In the rows, zero is written as 100.
A single turn carries every row of the set below to another of its rows. Some are shown first; where does it send the rows asked next?
Z966: 97 96 97 99 117 114 86 81 90 96 94 75 105 71 115 103 81 83 93 100 86 105
 79 99 63 105 104 111 99
Z254: 98 112 90 91 108 98 104 130 102 91 118 105 112 71 148 108 82 92 108 100
 97 81 95 107 105 115 91 106 99
Z341: 81 84 100 110 109 106 88 97 84 103 88 105 79 116 106 106 99 88 67 106 84
 102 100 111 103 118 109 110 91
Z10: 90 104 91 108 110 98 95 135 88 111 76 91 84 105 100 85 90 93 64 108 90
 120 95 106 104 100 104 96 96
Z553: 93 103 96 94 108 101 98 140 93 96 109 107 115 78 151 119 89 87 104 103
 85 77 98 108 97 116 97 104 94
Z381: 79 97 94 112 112 95 94 138 100 90 94 100 144 105 97 100 84 96 88 97 99
 59 83 100 116 114 93 106 108
Z370: 95 110 86 105 111 98 99 127 95 106 85 88 82 97 98 77 85 95 66 106 100
 123 93 105 112 99 100 97 101
Z239: 93 95 98 101 117 111 85 82 87 101 89 78 105 75 114 102 83 86 95 101 82
 103 80 100 58 105 104 111 96
Z545: 94 88 97 103 109 115 89 90 94 87 105 95 79 100 108 104 88 83 63 104 100
 111 97 110 121 116 108 109 102
Z303: 96 102 96 108 110 100 97 128 106 88 126 88 135 96 75 99 84 84 109 107 96
 77 101 104 66 99 99 103 101
Z382: 89 107 94 97 108 95 101 139 93 103 104 112 114 84 148 113 92 93 109 103
 83 75 98 108 90 116 94 106 91
Z620: 93 97 96 101 117 109 87 80 89 101 90 78 104 74 113 99 83 89 97 100 84
 103 79 99 58 105 101 112 96
Z931: 100 100 97 106 110 105 96 129 107 83 130 85 136 93 77 103 82 79 105 106
 98 79 100 104 71 99 101 102 103
Z224: 88 112 90 97 107 90 106 133 98 103 107 113 112 82 145 104 90 99 113 101
 89 75 96 108 91 116 88 108 92
Z527: 96 94 98 100 117 113 84 83 89 98 92 76 105 73 116 105 82 83 93 100 83
 104 81 100 60 105 105 110 97
Z337: 94 100 94 107 111 103 92 136 88 107 79 88 85 101 103 91 89 88 59 109 90
 121 95 106 108 99 108 95 98
Z363: 83 94 96 110 112 101 92 139 101 85 98 97 144 101 98 105 82 90 84 97 101
 62 83 100 122 113 96 105 111
Z572: 97 94 89 104 104 108 92 116 98 73 94 80 85 64 92 111 86 89 83 93 100 57
 103 120 97 93 97 106 65
Z298: 80 94 96 111 112 99 92 140 99 88 95 99 144 104 98 105 84 92 86 98 97 60
 84 100 118 114 95 105 109
Z604: 97 97 87 103 104 104 94 113 101 74 94 82 84 64 90 105 85 92 85 92 103 58
 102 120 97 93 95 108 67
Z771: 93 115 88 94 106 92 107 129 103 98 114 109 111 76 145 101 85 98 113 100
 96 79 94 107 98 116 87 108 96
Z222: 95 99 94 100 116 109 88 78 92 99 93 77 104 72 113 97 82 88 97 100 87 104
 79 99 60 105 101 112 98
Z627: 99 106 89 103 111 103 96 129 95 101 88 85 83 95 101 83 83 90 62 106 100
 124 93 105 116 98 103 96 103
Z191: 92 96 90 103 108 107 95 83 99 91 106 97 76 101 103 91 87 93 70 101 106
 110 95 109 120 117 100 112 102
Z959: 84 97 94 108 112 100 94 136 104 84 101 96 144 100 98 101 81 92 86 96 104
 62 82 99 124 113 94 105 112
Z878: 99 102 96 107 110 102 97 128 107 85 129 86 135 93 76 99 82 82 107 106 99
 78 100 104 70 99 99 103 102
Z570: 97 106 94 92 108 103 100 136 98 91 115 104 114 73 151 116 85 86 104 101
 92 80 96 107 104 114 96 105 99
Z257: 95 99 99 108 110 101 95 131 104 89 124 89 136 98 77 103 86 82 107 107 93
 76 101 104 65 99 101 102 99
Z641: 80 99 92 111 111 95 95 135 104 90 96 100 143 104 95 97 83 97 90 96 102
 60 82 99 118 114 91 106 109
Z905: 97 98 96 98 116 112 87 79 92 97 95 75 104 70 114 100 80 86 95 100 87 105
 80 99 63 104 102 112 99
Z47: 82 100 92 109 112 97 96 135 104 86 100 98 143 101 96 98 81 96 89 95 105
 62 82 100 121 113 91 107 111
Z185: 79 93 94 111 107 97 95 90 89 107 89 107 77 117 101 93 99 98 74 104 91
 102 98 110 101 119 101 112 91
Z427: 91 97 87 106 103 100 95 115 97 80 87 86 83 71 89 104 89 96 88 93 98 54
 103 120 89 94 94 108 62
Z561: 97 97 100 108 110 104 93 133 103 87 125 87 136 96 78 106 85 79 105 108
 93 77 102 104 67 99 103 102 100
Z53: 98 102 93 104 111 105 93 134 91 102 85 85 86 96 103 90 85 86 59 107 95
 124 94 106 114 99 107 95 101
Z22: 92 108 88 107 110 95 98 130 92 111 79 91 83 102 98 79 88 97 67 107 95
 120 93 105 106 100 100 97 98
Z121: 94 91 91 105 104 107 90 119 96 75 90 83 85 68 92 113 88 89 82 93 96 56
 103 121 92 93 99 106 63
Z134: 85 99 89 107 107 98 98 83 97 100 98 104 75 109 100 85 92 100 76 102 102
 106 95 109 109 118 96 113 96
Z560: 94 99 86 105 103 101 96 112 100 77 91 84 83 67 89 102 87 96 89 92 102 56
 102 120 93 94 92 108 64
Z918: 92 93 91 107 104 103 92 118 95 79 86 85 85 71 91 110 90 92 85 94 94 53
 104 121 89 94 97 106 62
Z444: 88 82 101 106 109 115 85 97 87 94 96 98 81 108 109 111 94 81 61 106 90
 107 99 110 112 116 113 108 97
Z999: 99 98 99 106 110 106 94 132 104 84 128 85 137 94 78 106 83 78 104 107 95
 78 101 104 70 99 103 101 102

Z303 goes to -> Z878
Z427 goes to -> Z560
Z185 goes to -> Z134
Now these:
Z553 goes to -> Z382
Z627 goes to -> Z53
Z222 goes to -> Z905
Z363 goes to -> Z298

A single turn carries every row of the set below to another of its rows. Some are shown first; where does it send the rows asked next?
Z513: 79 73 122 98 129 100 70 96 125 96 98 129
Z74: 61 80 112 110 102 105 93 85 120 102 108 148
Z993: 59 73 121 122 99 106 86 94 122 94 105 137
Z933: 75 73 121 112 128 110 66 91 127 81 91 135
Z187: 112 114 109 117 123 101 113 103 116 87 85 123
Z843: 98 116 109 119 110 109 123 100 118 101 93 125
Z619: 73 81 112 124 119 104 79 81 119 74 91 158
Z769: 80 68 127 116 126 97 68 101 124 82 95 129
Z703: 111 115 111 119 125 101 116 102 117 91 85 126
Z827: 85 82 109 115 127 87 84 84 113 80 93 162
Z950: 59 77 116 117 107 118 81 85 125 90 100 142
Z495: 70 87 115 117 112 97 78 88 126 75 91 163
Z892: 75 79 124 106 123 101 64 97 133 80 89 142
Z680: 56 84 112 122 98 105 84 92 129 96 107 143
Z280: 78 87 109 129 120 88 78 91 123 74 93 159
Z208: 103 109 114 116 119 112 112 109 124 103 88 112
Z606: 112 113 110 122 125 103 114 106 119 93 83 125
Z756: 104 111 116 112 121 110 112 106 122 101 90 111
Z181: 76 77 121 112 126 98 63 102 133 88 96 127
Z304: 99 114 108 123 111 110 123 103 119 101 90 126
Z800: 101 109 106 117 107 109 125 105 121 94 93 124
Z35: 59 82 120 109 103 110 78 92 132 90 99 146
Z558: 77 78 115 132 114 90 84 89 115 74 94 158
Z68: 113 108 106 117 120 102 118 107 120 86 87 125
Z486: 103 110 114 111 116 110 112 107 121 99 91 108
Z406: 107 105 110 110 116 109 115 111 124 95 90 111
Z588: 99 115 107 120 107 108 123 100 115 96 92 124

Z892 goes to -> Z495
Z843 goes to -> Z756
Z619 goes to -> Z950
Now these:
Z187 goes to -> Z588
Z800 goes to -> Z406
Z993 goes to -> Z769
Z304 goes to -> Z208
Z74 goes to -> Z513
Z280 goes to -> Z680

A single turn carries every row of the set below to another of its rows. Some are shown first; where does it send the rows asked next?
Z334: 72 103 90 81 120 125 106 105 118 103 91 103 119 96 97 97 90 95 112 90
 114 107 93 73 92 71 105 112 96 118 105
Z455: 110 110 87 90 98 109 138 82 98 112 111 101 98 88 113 108 114 81 132 104
 101 105 76 89 118 99 101 116 98 119 107
Z937: 94 130 100 84 104 115 149 94 108 89 95 104 127 92 92 100 105 86 123 99
 96 108 81 79 87 100 112 114 105 111 114
Z112: 101 124 123 107 105 99 95 126 97 111 104 93 97 109 84 100 120 108 98 103
 96 86 97 105 117 99 131 100 101 102 91
Z660: 80 116 109 95 120 99 119 146 123 106 113 93 106 81 83 95 110 105 92 121
 98 112 76 95 110 112 100 97 97 87 88
Z715: 99 99 75 110 120 107 124 87 108 105 103 122 109 79 119 106 112 95 112
 115 99 103 97 91 121 78 106 120 99 92 112
Z100: 71 139 106 104 104 101 130 130 90 109 84 107 112 85 90 99 122 105 101
 108 129 92 86 98 104 105 89 92 112 76 92
Z435: 87 111 77 108 120 111 130 90 109 85 88 121 129 90 106 103 102 98 108 114
 103 102 101 74 92 83 104 116 93 91 116
Z838: 112 112 119 99 104 100 98 106 86 112 106 96 92 116 94 111 116 93 99 99
 96 91 105 106 124 101 129 100 86 113 93
Z839: 83 108 103 90 118 91 123 97 93 89 97 111 119 86 114 100 102 76 98 119 98
 115 119 126 121 91 113 117 96 77 101
Z547: 100 124 121 98 104 104 104 109 87 92 92 96 111 127 80 107 106 96 95 97
 99 91 109 90 95 106 128 97 81 111 97
Z730: 71 99 111 64 117 108 100 108 103 107 98 94 110 93 106 97 89 75 104 94
 109 119 109 116 116 78 113 113 97 107 94
Z772: 95 126 91 98 113 121 146 97 92 108 83 127 119 90 94 118 118 96 108 93
 120 97 89 70 98 98 94 93 98 100 109
Z18: 65 122 92 114 113 93 115 122 108 88 92 104 120 83 102 85 108 106 102 128
 109 98 97 103 102 88 101 115 108 67 99
Z61: 54 111 103 84 113 108 93 131 115 106 93 86 111 91 95 82 94 99 106 103
 120 105 91 100 101 76 102 111 108 98 90
Z828: 106 125 118 105 111 111 106 116 103 102 97 103 111 112 78 105 115 109 99
 94 91 87 98 85 101 96 136 100 98 110 102
Z332: 96 122 109 112 97 99 93 115 85 101 96 87 97 127 85 103 112 107 100 107
 111 81 98 85 99 107 113 96 79 110 90
Z462: 86 122 106 83 103 99 137 95 65 103 84 111 110 102 103 118 109 73 99 101
 128 105 110 106 110 114 88 91 82 93 93
Z573: 91 121 116 76 95 90 133 103 89 103 109 87 102 87 108 97 110 70 119 110
 99 114 92 129 124 109 109 115 106 97 93
Z204: 95 111 99 87 128 116 136 119 124 96 106 110 121 90 81 110 101 97 95 107
 91 118 83 68 93 109 106 97 83 107 104
Z307: 88 126 119 78 110 100 141 105 76 108 88 115 114 88 99 114 115 75 96 97
 115 110 109 120 121 108 104 93 100 85 95
Z639: 109 93 86 93 122 111 125 106 114 117 120 106 94 87 101 117 110 91 103
 112 96 115 78 76 121 108 95 99 76 115 98
Z91: 66 98 100 68 111 108 99 99 94 98 91 90 111 108 106 99 82 74 105 97 121
 115 110 100 101 85 98 110 80 114 93
Z484: 83 93 87 83 119 121 100 101 116 120 103 102 102 87 109 101 98 92 115 92
 112 107 90 86 116 67 105 115 100 120 102
Z276: 81 124 84 106 85 96 123 107 94 103 103 80 95 98 106 90 113 96 129 121
 122 92 68 85 101 110 79 112 96 104 93
Z229: 73 108 76 120 105 89 106 108 95 99 99 98 100 90 118 91 109 102 109 134
 120 93 94 100 114 92 83 115 93 77 94
Z636: 60 100 90 90 105 105 85 119 105 113 99 82 95 97 108 88 95 96 112 108 130
 101 89 96 110 80 87 111 94 106 86
Z119: 83 108 107 78 115 98 126 115 97 88 103 93 113 107 89 110 92 78 89 117
 104 122 99 90 96 126 93 93 61 102 89
Z962: 78 128 107 79 89 94 135 96 81 82 93 83 116 109 99 96 97 71 117 113 113
 110 96 102 90 119 94 110 84 103 95
Z845: 78 106 89 95 109 91 121 86 81 80 90 105 118 104 116 103 94 75 101 123
 112 110 120 106 104 99 95 113 75 86 99
Z73: 81 106 88 103 109 97 111 129 107 106 112 86 92 98 95 101 106 101 98 127
 115 106 75 79 105 120 77 95 72 100 83
Z461: 95 101 114 76 120 95 123 120 104 108 118 96 99 87 97 110 104 76 90 115
 92 126 96 114 128 117 105 98 80 98 87
Z916: 78 136 107 98 97 100 131 126 112 102 103 88 111 79 92 83 117 100 122 114
 103 99 69 102 103 101 106 114 124 90 98
Z887: 105 118 92 98 114 117 142 97 93 124 95 128 105 79 104 120 126 94 110 93
 115 98 86 85 121 93 98 96 106 100 106
Z407: 78 127 94 109 99 98 123 119 81 120 92 104 94 88 103 104 125 101 107 112
 136 88 83 99 118 107 77 92 102 83 87
Z994: 114 112 102 112 102 108 97 102 90 113 104 98 90 119 93 111 117 105 106
 100 103 83 95 81 113 98 118 100 82 120 97

Z100 goes to -> Z307
Z91 goes to -> Z334
Z73 goes to -> Z119
Now these:
Z962 goes to -> Z937
Z18 goes to -> Z839
Z994 goes to -> Z332

A single turn carries every row of the set below to another of its rows. Some are shown first; where does it send the rows asked next?
Z148: 93 94 105 93 98 118 88 83 93 94 110 100 116 88 80 75 87 85 130 90 109 71
 96 83 95 107 95 109 104 71 94 92 110 113 112 117
Z161: 81 88 117 104 99 108 94 100 104 102 100 118 97 108 94 71 109 78 103 111
 116 63 83 98 94 98 130 111 105 62 98 90 93 92 108 127
Z896: 84 86 104 89 96 113 98 106 99 90 120 116 95 105 129 113 105 121 111 105
 110 108 95 91 103 96 101 99 64 63 99 99 114 109 108 115
Z420: 132 86 77 105 111 115 95 101 89 101 114 99 103 98 103 104 124 100 124 85
 108 85 90 82 104 112 102 90 97 61 90 97 113 122 103 113
Z170: 126 102 84 89 108 90 82 108 95 116 100 108 85 100 104 96 97 85 94 80 119
 92 74 98 80 109 97 103 105 69 120 110 119 127 108 103
Z900: 100 98 90 108 104 116 108 82 83 125 77 108 92 96 127 97 82 85 85 97 125
 81 97 97 112 101 87 109 96 73 132 102 102 95 115 120
Z13: 98 104 89 114 110 107 100 68 88 101 88 90 93 96 102 91 83 85 90 74 122
 101 96 93 132 100 104 113 122 74 103 103 91 90 108 102
Z285: 96 108 115 117 73 98 107 113 112 87 89 104 92 103 118 84 98 89 100 63
 122 96 95 78 111 109 113 104 106 97 90 118 82 112 101 108
Z360: 95 111 84 113 87 98 104 99 111 105 98 139 92 126 126 92 125 91 112 83
 123 90 92 99 130 118 136 113 103 73 88 100 83 110 116 100
Z574: 106 102 113 73 114 109 74 81 84 95 101 94 100 87 120 92 98 104 109 93
 122 102 93 102 136 88 109 103 112 68 95 103 103 104 108 92
Z612: 82 99 81 109 93 110 89 107 102 90 101 111 129 98 127 87 105 96 107 90
 110 79 94 90 97 105 97 93 57 89 87 84 94 117 107 114
Z958: 81 95 102 101 104 86 100 88 103 93 94 122 112 115 108 99 113 106 94 118
 112 79 71 86 80 128 128 93 88 82 94 98 102 102 103 107
Z350: 128 108 105 95 97 105 96 100 102 117 86 116 82 126 112 98 73 83 106 95
 111 86 109 110 101 118 115 106 126 95 111 90 81 104 108 89
Z494: 93 84 109 115 99 80 86 110 108 93 77 119 91 112 103 95 98 96 112 93 140
 89 98 125 96 76 120 82 100 83 105 90 89 114 109 126
Z196: 110 94 84 103 100 106 106 110 104 112 103 94 104 120 114 87 132 86 121
 96 118 73 94 101 119 122 122 118 85 77 99 82 100 109 120 130
Z7: 106 103 93 101 102 105 93 99 98 102 89 104 92 126 111 89 88 89 127 85
 129 82 98 102 54 101 143 95 108 77 105 96 98 102 112 102
Z499: 97 110 95 88 115 105 91 70 94 105 87 116 79 89 131 84 102 86 80 113 119
 89 103 110 114 91 107 116 113 67 106 108 102 110 93 110
Z454: 92 113 84 87 91 111 107 101 98 105 93 139 91 126 131 93 101 109 133 72
 115 108 108 93 107 98 105 105 89 75 89 111 105 130 117 92
Z864: 94 109 105 103 101 96 88 86 107 102 113 123 97 88 112 82 95 98 125 120
 139 90 94 96 103 114 74 110 121 88 96 91 109 129 100 107
Z598: 125 104 92 98 110 104 74 104 103 104 82 115 83 111 96 93 80 98 100 71
 125 102 99 110 81 106 123 106 114 86 116 105 97 121 115 87
Z441: 88 117 109 117 88 114 81 89 96 79 94 143 100 125 116 82 88 99 126 107
 102 90 97 87 87 109 96 103 94 88 105 100 104 102 107 131
Z143: 110 117 94 95 98 100 101 89 100 121 104 107 115 121 98 88 81 90 133 92
 117 87 93 94 94 109 111 82 134 77 99 78 75 102 109 94
Z401: 101 87 99 98 96 103 111 89 112 116 104 118 111 104 127 107 104 105 100
 118 101 103 97 96 119 110 93 88 85 76 100 70 74 97 119 122
Z758: 102 86 134 87 92 104 96 119 89 103 88 106 102 109 105 79 97 94 125 111
 126 94 89 83 105 105 109 90 128 91 88 102 95 100 109 117
Z308: 111 110 101 84 99 95 98 104 100 111 107 106 87 132 127 102 80 83 126 91
 111 95 102 104 118 117 83 111 109 84 124 75 103 111 112 90
Z439: 106 65 113 98 113 104 117 106 102 108 79 100 88 100 125 110 111 105 115
 101 122 88 95 79 96 120 80 97 99 74 88 82 106 113 119 103
Z412: 86 107 93 114 92 108 95 98 112 93 97 122 110 107 132 74 107 80 109 96
 105 84 78 77 101 119 88 97 87 70 73 80 68 98 116 107
Z219: 101 109 109 109 103 101 90 86 98 87 89 132 98 119 79 92 95 111 115 101
 89 92 92 83 95 101 94 83 103 69 85 94 85 103 109 126
Z716: 106 98 81 87 116 101 102 110 103 93 96 123 78 126 132 89 95 88 114 76
 118 117 96 104 128 103 84 101 102 65 111 90 95 128 112 91
Z335: 102 99 81 95 102 107 94 136 97 102 90 133 77 119 132 90 100 78 92 87 129
 94 97 95 129 105 122 106 96 66 105 101 91 124 108 101
Z928: 97 93 88 107 94 107 93 61 99 96 85 142 103 81 107 86 91 86 108 81 99 89
 98 92 82 107 82 95 113 67 95 98 101 121 110 109
Z704: 100 95 104 100 104 116 90 86 80 106 85 101 88 95 127 114 76 106 111 74
 137 94 92 93 115 100 98 105 89 63 110 107 107 95 134 87
Z659: 110 85 82 98 102 99 83 127 85 107 102 106 94 110 113 95 98 76 106 91 136
 80 97 106 130 115 132 120 102 82 90 86 111 110 116 101
Z159: 91 102 99 112 95 87 101 107 111 74 105 107 81 93 118 120 88 109 106 94
 140 94 80 96 95 116 97 86 95 63 96 107 95 130 94 107
Z567: 86 113 105 91 108 99 87 84 91 112 87 89 76 99 115 94 92 81 101 81 124 84
 111 83 109 81 116 126 93 72 105 108 114 97 112 103
Z880: 105 101 97 103 100 104 97 76 92 97 87 112 87 96 134 100 81 97 89 97 137
 91 79 129 124 106 110 96 105 60 103 106 75 96 119 98
Z942: 92 100 104 122 106 110 87 81 106 86 94 137 103 123 125 74 99 82 146 95
 116 90 98 82 96 100 97 105 85 84 80 90 91 96 125 99
Z542: 83 79 101 114 109 106 92 91 109 79 116 136 89 109 103 93 109 104 108 99
 125 99 85 107 109 84 132 98 94 58 85 108 96 103 99 100
Z690: 98 97 101 108 90 99 103 75 119 98 98 107 118 104 118 98 83 92 123 87 123
 106 102 85 113 115 123 95 84 95 97 88 69 98 135 96
Z103: 91 105 103 102 119 86 94 81 109 91 98 108 107 118 75 94 97 111 124 112
 113 78 91 92 84 105 112 94 74 79 95 92 98 112 118 115
Z188: 92 74 91 108 104 98 95 92 92 93 88 129 125 103 114 101 117 107 102 90
 103 87 89 86 96 102 118 79 79 86 71 96 102 106 104 92
Z877: 92 98 104 104 98 86 99 97 116 106 77 122 69 100 117 79 110 92 111 77 119
 94 109 104 85 85 76 112 96 75 77 96 102 124 117 107
Z784: 92 123 83 80 91 109 105 97 98 122 95 128 108 121 122 86 93 107 121 94
 105 100 101 107 95 110 79 98 112 74 113 73 99 123 110 117
Z87: 84 105 104 101 75 99 95 80 111 98 73 129 95 100 133 92 87 85 107 76 111
 94 102 81 70 112 116 104 85 82 109 106 94 106 131 110
Z393: 130 78 78 92 113 89 99 104 84 115 105 99 95 103 105 94 102 72 102 97 119
 84 77 109 110 118 101 109 115 72 88 95 117 112 107 104
Z723: 101 81 104 132 100 100 102 95 111 107 89 113 119 100 118 93 109 90 108
 95 136 82 105 98 122 112 103 104 103 113 118 78 97 114 108 112
Z384: 105 105 117 75 98 101 87 97 87 115 89 95 95 99 135 95 93 88 103 104 129
 74 93 118 118 84 111 99 82 68 120 100 94 99 120 114
Z549: 114 98 75 116 103 106 82 97 97 93 96 127 88 104 120 106 113 101 98 88
 117 88 86 103 65 110 120 91 115 57 108 96 114 116 94 114

Z308 goes to -> Z716
Z420 goes to -> Z549
Now these:
Z439 goes to -> Z159
Z412 goes to -> Z612
Z401 goes to -> Z896
Z574 goes to -> Z499

